Here are some points:
c(-5, 1, 0, 20, -22, -2, 13, 11, 15, 12, 34, 26, -27, 16, 7, -3)
c(-15, -6, 4, 1, -1, 28, 8, -8, 16, 0, -7, -8, -4, -17, 8, 11)
c(-2, -42, -40, -43, -25, 4, -43, -1, 1, -26, 9, 20, -14, 11, -14, -9)
c(84, 34, -32, -77, -47, 32, -31, 71, -20, -11, 33, 34, -41, -27, 7, -16)
c(-25, 28, -127, -127, -71, 3, -26, 23, 20, 14, -18, -46, -127, 2, 16, -72)
c(13, 13, -2, -10, -6, 26, -6, 8, 31, 14, 17, -10, 23, -6, -2, 1)
c(-127, -127, 63, 82, -12, -11, -46, -127, -33, -40, -44, -79, 127, -48, -30, -12)
c(-17, -24, 11, -3, -13, 7, 8, 5, 8, 36, 10, -37, 15, -14, -9, -33)
c(17, 7, -16, -23, 3, 14, -20, -1, -45, 15, 10, 10, -2, -26, -24, 10)
c(14, 22, -7, 9, 6, -10, 6, 30, -13, -14, 6, -12, -9, -22, 32, 13)
c(-4, -22, -3, 41, 1, 19, 5, 6, -15, 31, -15, -1, -1, 8, 10, 34)
c(0, -19, -5, -5, 3, -21, 9, -19, 17, 3, 0, -30, 8, -6, 3, 17)
c(-30, 20, -22, -4, -16, -23, 29, -11, -34, 5, -10, -22, -8, -33, -10, -16)
c(31, 6, -3, 26, 11, -31, -36, -12, 94, 98, 6, 9, -9, 127, 24, 35)
c(-32, -24, 30, 45, 39, 14, 17, -50, -36, 8, -1, -27, 17, -18, 5, 46)
c(-9, 10, -8, 3, 10, 20, -23, -4, -13, -21, 19, 25, 25, -11, -12, 11)
c(79, 46, 5, -2, 0, -11, -13, 63, 19, -8, -24, -2, 24, 10, -15, -5)
c(22, -15, 7, 23, 4, 8, -34, -1, 10, 33, -14, -12, 27, 64, -4, 10)
c(-7, 4, 14, 3, -27, 9, -7, 18, 18, 1, 8, 5, 35, -7, 40, -9)
c(4, -3, 10, 25, 48, 10, -26, 26, 2, -3, 2, -9, 26, 0, 14, -51)
c(77, -17, -26, -93, -83, -5, -23, 8, -52, -21, 8, 44, -56, -91, -20, -62)
c(3, 5, -1, -26, 4, -5, -12, 15, 19, -4, -4, 11, 9, -30, 2, 12)
c(24, 3, 5, 12, -2, -13, -6, -9, 57, 91, -31, 12, 8, 105, 11, -7)
c(28, -77, -77, -127, -113, 24, -26, -50, 68, 76, 16, 49, -110, 93, -2, -1)
c(-3, 6, 70, 107, 45, 32, 19, -12, 15, 2, -7, -11, 47, 40, -18, 28)
c(9, 2, 20, -25, 7, -3, -18, 6, 10, -4, -18, 8, -15, 48, -2, 6)
c(-12, -29, 8, 23, 27, 2, 30, -33, 39, 16, -29, 1, 25, -26, -38, -10)
c(-3, 6, -4, -23, 7, 44, -21, -28, -36, -15, -11, -16, 10, -45, -11, -4)
c(13, -9, 8, -18, 7, -20, 28, 4, 27, 21, 9, 44, 15, 35, -1, -14)
c(-21, 3, -27, -31, -21, -37, 0, -18, -27, 10, 5, -3, -34, -15, -8, 16)
Here are 17 more points, each followed by its number:
c(-9, -1, -1, -3, 11, 5, 16, -25, 19, -2, 31, 50, -5, 12, -6, 21) 0
c(-2, -17, -3, -10, -12, -1, -14, -8, 19, -10, 11, -24, 13, 25, 1, 10) 1
c(-41, 127, 122, 99, 56, -11, 8, 127, 95, 119, -31, -32, 127, 127, 107, 57) 2
c(-25, 41, -24, 14, 12, 7, 18, 32, 29, 26, 4, -18, -37, 23, 52, 49) 3
c(9, -5, 10, -5, 22, 18, -6, 16, 17, 0, 6, 29, -1, 32, 10, -37) 4
c(6, 21, -5, -2, 33, -6, 16, -13, 39, 41, -19, -1, -16, 51, 27, -18) 5
c(-10, 8, -14, -12, 13, 7, 11, 31, -13, 12, 1, 17, -3, -22, 14, -4) 6
c(1, 13, -15, -10, 2, -25, -8, -9, -36, 5, -16, 21, -6, 32, 11, -19) 7
c(3, -18, 13, -32, -14, 0, -20, 6, -14, 7, -14, -15, 18, -27, -4, -34) 8
c(-17, -31, -2, -3, 29, -19, -42, -6, 18, -26, 7, -5, -13, -6, 4, -37) 9
c(-47, 67, -71, -61, -65, -71, -70, 64, -37, 18, -27, -38, -67, 22, 18, -54) 10
c(14, -44, 10, 24, 40, 19, 11, -17, 28, -7, 31, -18, 25, -32, -6, 14) 11
c(-4, -2, 14, -12, -12, 14, 21, -8, -36, 16, 3, 8, 20, 7, -9, -22) 12
c(12, -12, 20, 36, 8, -36, 4, 27, 26, 25, -31, 29, 3, 35, -23, -8) 13
c(42, -34, 19, -23, -8, 33, -1, 1, 17, 3, 22, -38, -13, 40, 14, -6) 14
c(-20, -15, 5, -4, 11, 25, -26, 27, 9, 18, 20, -19, -10, -2, 2, -18) 15
c(4, -14, 10, 51, 31, -7, 11, 0, -14, -18, -1, 33, 39, -7, -19, 0) 16
Which two of these numbered points are nearest to each point below, looking only along the 6 directions in which the first points spread most? Their numbers follow each, nearest first.
c(19, -20, 3, 11, 3, 9, -15, -10, 1, 0, -8, 19, -2, 32, 24, -4) > 14 1
c(-40, 2, -4, -55, -28, -25, -22, 19, -127, -88, 23, -18, 5, -104, -1, -9) > 8 6
c(-11, -47, 17, 49, 64, -6, 24, 27, -20, 26, 26, -15, 66, -29, 8, 28) > 16 11
c(10, 30, -34, -16, -22, -33, -13, 73, -23, 10, 12, -22, -29, -1, 7, -43) > 6 7
c(54, 37, -35, -45, -55, 1, -20, 83, 25, -3, 19, 62, -29, 8, 18, -34) > 4 14
c(-38, 39, 5, -18, 12, -20, 7, 36, 40, 46, 13, -2, 6, 80, -10, 6) > 5 3
c(-35, -21, 0, 14, -4, 15, -16, -28, -10, 39, 0, 6, -53, 4, -8, -5) > 1 7
c(39, 117, -49, -13, -66, -107, -50, 83, -106, -110, -19, -41, 45, -127, -43, -117) > 8 6
c(-45, 48, -4, -12, -6, 50, 13, 32, 26, 20, 27, -16, -16, 39, 26, 67) > 3 7
Now 17 new points, numbered from 0 again:
c(127, -127, 127, 107, 61, 65, 52, -127, 124, 113, 74, 109, 97, 127, -14, 82) 0
c(-28, -16, -127, -105, -91, -53, -82, -32, 76, 32, -49, -12, -118, 57, 50, -82) 1
c(-22, -89, 16, 15, -12, -43, -2, -96, -27, -12, 10, -10, 48, -45, -32, -43) 2
c(2, -16, 21, 9, -35, -25, 20, 5, -52, -46, 15, -22, 24, -73, -22, 23) 3
c(-65, 22, -85, -127, -78, -11, -16, 7, -28, -46, 4, -8, -120, -43, 3, -71) 4
c(-22, -21, 7, -6, 8, -11, -17, -24, -9, -23, -17, -17, 13, 4, 48, -23) 5
c(-17, 15, 7, -21, 34, 22, -20, 22, -1, 26, -17, 7, -5, 28, -11, -11) 6
c(-5, -2, 6, 3, 18, -34, -36, 10, -28, -4, -4, 19, -35, -21, 22, -21) 7
c(1, 19, -11, -26, 3, 24, 8, 49, -6, 10, -1, -13, -20, 21, 9, 7) 8
c(-40, -26, 20, -9, -20, 5, -13, -48, -90, -105, -37, -4, -10, -118, -37, 10) 9
c(31, 14, 32, 37, -4, -3, 23, 9, 23, 14, 10, -12, 13, -20, 32, -10) 10
c(-45, 9, -19, -3, -19, 6, -10, 10, -73, -31, -11, 2, 18, -65, 11, -1) 11
c(-3, -26, -9, -6, -10, 3, -7, -37, -14, -30, -10, 0, 35, -43, 6, 3) 12
c(6, -6, 55, 47, 64, 27, 20, -4, 13, -34, -14, -13, 33, 23, -36, 33) 13
c(-24, -8, 13, -32, -42, 10, -36, 5, -40, 12, -1, -20, -49, 15, -12, -24) 14
c(-11, 7, 6, 2, -20, -1, -34, 1, 3, 7, 17, -13, -2, -28, 41, -18) 15
c(127, 69, 31, 48, 57, 21, 47, 127, -59, -51, 64, 102, 48, -51, -17, 8) 16
Which two of these numbered points are nearest to each point below, looking only along the 6 directions in which the first points spread most? Their numbers follow each, nearest first.
c(48, -127, 127, 127, 18, -49, -67, -127, 45, 62, 7, 55, 127, 47, -75, 31) > 0 13
c(-10, -31, -4, 28, -11, -55, -32, -61, 7, -3, -26, -15, 50, 21, -42, -35) > 5 12
c(-127, 49, -15, -9, 95, 43, 108, -108, -64, -58, -39, -127, -72, -72, -5, 15) > 11 9
c(40, -15, -70, -39, -90, -18, -3, 25, -50, -62, -12, 4, -73, -69, -2, -67) > 4 14
c(-4, 11, -23, -8, -34, 24, 0, -24, -74, -65, 11, -20, 11, -127, -33, -31) > 9 11
c(24, -3, 10, 24, -16, 12, -5, 25, 47, 15, 5, 29, 9, 78, 29, -4) > 6 10
c(-22, 16, 9, 14, 16, 45, 37, -41, -30, -31, -22, -48, -8, 1, -7, 29) > 5 7
c(127, 40, 21, 4, 127, 81, 113, 114, -125, -115, 89, 103, -61, -127, -31, 79) > 16 3
c(42, -93, -96, -117, -117, -37, -109, -8, 104, 72, -4, 43, -116, 91, 8, -85) > 1 14
